Here are some points:
[-1.96 -0.18  0.94 -0.29 -1.82 -1.53  2.64  1.33]
[-0.31 -0.12 -0.71  0.2  -0.02  0.31 -0.96 -1.62]
[ 2.48 -0.19 -1.11  1.3   1.48  1.47 -0.83  0.41]
[ 1.69 -0.25 -0.66  0.06  2.22  1.42 -0.99 -0.02]
[-0.95  0.36  0.22 -1.66 -0.68 -1.85  1.31  1.78]
[-2.25 -0.42  0.04 -1.51 -1.95 -1.68  1.46 -0.02]
[-0.81  0.43 -0.46  0.14 -0.55  0.03 -0.23  0.07]
[ 1.46 -0.08 -0.52 -0.28  2.09  1.   -1.   -1.03]
[ 0.02 -0.12  0.61  1.21 -0.68 -0.97  0.19  0.18]
[-1.89 -0.33 -0.51 -1.62 -1.25  0.58 -1.03 -1.64]
[ 0.06 -0.53  0.51 -0.12  0.27  0.87 -0.23  0.15]
[-0.15 -0.28 -0.06  0.64 -0.58 -0.35 -0.43 -0.76]
[-2.18 -0.2   2.91 -0.15 -2.05 -1.22  1.24 -0.03]
[-2.25 -0.3  -0.57 -1.55 -2.05 -1.35 -1.09 -1.61]
[-1.12 -0.34  1.13  1.38 -1.22 -0.7  -0.18 -0.24]
[ 1.18  3.   -0.9  -1.38 -1.   -0.58 -0.93  0.97]
[-1.26 -0.35  0.32  0.22 -1.88 -1.18  2.69  1.63]
[ 1.18 -0.31 -0.47 -1.19  1.55  1.77 -0.99 -0.87]
[-1.23 -0.18 -0.38  0.35 -1.04 -0.81  0.09 -0.35]
[-1.75  1.04  1.05  0.06 -1.88 -1.57 -0.11 -1.04]
[-1.67 -0.4   2.02  1.62 -1.91 -1.58 -0.19 -0.46]
[-0.24 -0.26  0.1   1.77 -1.1  -0.51  1.03  0.91]
[ 1.69  1.18 -0.32 -0.67  1.52  0.7  -1.28  0.  ]
[-1.17 -0.29 -0.21  0.91 -1.44 -0.98  1.59  0.95]
[-0.01 -0.18  0.01 -0.34  0.54  1.1  -0.58 -0.53]
[ 0.06 -0.49 -0.89  0.06  0.7  -0.14 -0.26  0.75]
[ 0.96 -0.43 -0.58  0.51  1.05  0.79  1.65  1.76]
[-1.28  0.42  0.68  0.2  -1.1  -1.22 -0.36 -1.37]
[ 0.6  -0.22 -0.03  1.07  0.46  0.57 -0.17  0.44]
[ 1.36 -0.54 -0.04 -0.85  2.16  1.8  -0.71 -1.99]
[ 1.08  0.14 -0.6   0.28  1.21  0.2  -0.98 -0.29]
[-0.91 -0.23  1.5   0.11 -0.47 -0.38 -0.48 -0.6 ]
[ 0.76 -0.11 -0.53  0.79  1.46  0.82 -0.75  0.62]
Then 24 other points, each followed by its number:
[ 1.33 -0.05 -0.86 -1.09  1.37  1.69 -1.12  0.32] 0
[ 0.46 -0.27 -0.36 -1.22 -0.56 -0.21  1.63  1.26] 1
[ 0.02 -0.39 -0.29  1.67  0.1  -0.1  -0.5  -0.26] 2
[-2.38  1.33 -0.17 -0.87 -1.68 -1.64 -1.41 -1.58] 3
[ 1.09  1.65 -0.58  0.58  0.3  -1.15 -0.92  0.02] 4
[ 1.16 -0.27 -0.71  0.28  1.05  1.49  0.1   1.54] 5
[-0.48 -0.28  1.24  1.05 -0.52 -0.7  -0.54 -0.09] 6
[-2.25 -0.07  0.32  0.45 -1.42 -0.69  0.   -0.66] 7
[ 0.18  0.07 -0.18  1.46 -0.1   0.16  1.54  1.87] 8
[ 1.69 -0.14 -0.39  0.    1.63  2.04 -0.86 -0.88] 9
[ 0.36 -0.33 -0.49 -0.2   0.72 -1.34 -0.87 -1.57] 10
[-0.69 -0.22  0.25  1.09 -1.95 -2.04 -0.7  -1.84] 11
[ 0.4   1.14 -0.42 -1.25  0.66  0.68 -0.76 -0.2 ] 12
[-0.89 -0.02  0.5  -0.43 -1.04 -1.11  1.91  0.31] 13
[ 1.09 -0.26 -0.51 -1.33  1.94  1.58 -1.    0.6 ] 14
[ 0.8   2.68 -0.6  -0.24  0.04 -1.51 -0.26  0.37] 15
[ 1.86 -0.01 -0.75  0.54  1.71  1.09 -0.59  0.65] 16
[ 0.89 -0.29  0.17 -0.22  2.27  1.96 -0.8  -1.12] 17
[ 1.03 -0.07 -0.5  -0.94  1.99  0.96 -1.04 -1.71] 18
[-0.93  2.1  -0.47 -0.85 -1.25 -0.8  -0.16 -0.05] 19
[ 0.24 -0.33 -0.52 -0.32  0.7   0.51 -1.2  -1.21] 20
[-1.49 -0.18  2.46  0.17 -1.76 -1.29  0.15 -0.97] 21
[ 0.74 -0.22 -0.84  0.19  0.8   1.03  0.42  1.51] 22
[-0.17 -1.07 -0.81 -0.73 -0.61 -0.79  1.03 -1.01] 23
Which of these numbered points is nearest to each point below, ignoring the 2 directions in which the first points spread most? Its number follows each.
[ 1.19 -0.26 -0.56 -0.63  2.24  1.26 -0.94 -1.06] > 18
[ 0.99 -0.25  0.1  -0.16  0.94  1.56 -0.05  0.12] > 9
[-1.6   1.02 -0.03  0.03 -1.74 -1.63 -0.62 -0.43] > 3
[-2.07 -0.24  3.83  0.01 -1.76 -1.56  0.55 -1.29] > 21
[-1.65 -0.41 -0.7  -1.41 -2.15 -1.36 -0.76 -1.94] > 23
[-2.31 -0.41  0.11 -1.67 -2.04 -1.65  1.65  0.32] > 1
[-1.21 -0.28 -0.46 -1.37 -1.67 -1.7   1.41  0.95] > 1
[ 0.27  0.56  0.2   0.12 -0.28 -0.74 -0.8   0.23] > 16
[-1.41  5.06 -0.06 -1.3  -2.13 -1.29 -1.02 -1.84] > 15
[-1.89 -0.12  0.24 -0.79 -1.89 -1.35  2.89  1.47] > 1
[-0.62  0.05  0.08 -1.02 -1.36 -2.29 -0.67 -1.62] > 10
[-2.19 -0.2  -0.68 -1.11 -1.91 -1.71 -0.33 -1.44] > 20
[ 1.42 -0.37 -0.69 -1.02  2.28  1.51 -0.91  0.92] > 14
[-1.75 -0.29  1.85  0.55 -1.62 -1.36  2.32  0.96] > 17
[ 0.45 -0.23 -0.34 -1.22  1.33  0.66 -1.2  -1.18] > 18
[ 0.94 -0.17 -0.5  -0.37  0.25  0.32  1.13  1.79] > 0
[ 0.88  0.38  0.11 -0.15  0.89  0.46 -0.34  0.2 ] > 16
[ 0.56 -0.72 -0.64  2.02 -0.17  0.27  0.04  0.1 ] > 2
[-0.17  2.25 -0.37 -0.87 -0.47 -0.64 -1.24 -0.84] > 19
[ 0.94 -0.05 -0.54  1.06  0.64  0.55  0.63  0.74] > 8
[ 0.01 -0.1   1.18  2.79 -2.02 -1.52 -0.47  0.02] > 11
[-2.3  -0.34  2.7   0.7  -1.61 -1.33  2.32  0.58] > 17
[-2.12 -0.42  0.86 -1.13 -1.92 -1.48 -0.12 -1.58] > 20
[-1.73 -0.61  1.83  0.62 -2.06 -1.   -1.41 -1.18] > 6
[ 0.76 -0.58 -0.02 -0.62  2.01  1.1  -1.17 -1.76] > 18
[-2.06 -0.36  2.86 -0.6  -1.82 -1.79  0.67 -0.6 ] > 21
[-1.89 -0.43  1.47  0.6  -1.97 -1.15 -0.56 -0.66] > 6
[ 1.16 -0.43 -0.69  0.26  0.42  0.72  1.69  1.26] > 13
[ 0.72  1.65 -0.47 -0.1  -0.03 -0.25 -0.55  0.29] > 19
[-1.55  3.56 -0.56 -1.46 -1.93 -1.47 -1.13 -1.05] > 19
[-0.39 -0.19 -0.52  0.95 -0.4  -0.62  0.96  1.28] > 20
[ 1.53  0.95 -1.17  1.82 -0.27 -0.7  -0.78 -0.26] > 11
[-0.66 -0.21 -0.66  1.26 -0.51 -0.37  0.39  0.43] > 7
[ 0.4  -0.22 -0.88  0.14  0.36  0.71  0.68  1.06] > 22
[ 1.44 -0.29 -0.5  -0.22  1.99  2.25 -1.06  0.47] > 5
[ 1.24 -0.53 -0.96 -0.23  0.46  1.06  1.72  0.96] > 1
[ 0.61 -0.28 -0.44  0.33  0.92  0.54 -0.02  0.6 ] > 20
[ 1.25  1.1  -1.1   0.44  0.82 -0.76 -1.07 -0.89] > 4
[-0.49 -0.24  0.94  0.69 -0.76 -0.41 -0.78 -0.35] > 6
[ 0.92 -0.23 -0.36 -1.12  2.14  1.63 -1.09 -1.52] > 18
[ 1.9   0.01 -0.6   0.57  1.84  1.2  -0.78  0.52] > 16
[ 0.64 -0.2  -0.49 -1.59  2.09  1.49 -1.29 -0.09] > 14
[-2.2  -0.44  0.94 -1.42 -1.89 -1.66  2.81  0.04] > 13
[ 1.58 -0.28 -0.56  0.77  1.63  1.79 -0.37  0.71] > 8
[ 0.97  0.99 -0.34  0.97 -0.04 -0.57  0.29  0.59] > 4
[-2.69 -0.13  0.69 -0.52 -1.99 -1.62  1.56 -0.44] > 18
[ 0.13 -0.32 -0.53  0.04 -0.38 -1.57 -1.04 -1.8 ] > 10
[ 0.88 -0.09 -0.5  -1.41  1.69  1.31 -1.09  0.33] > 14
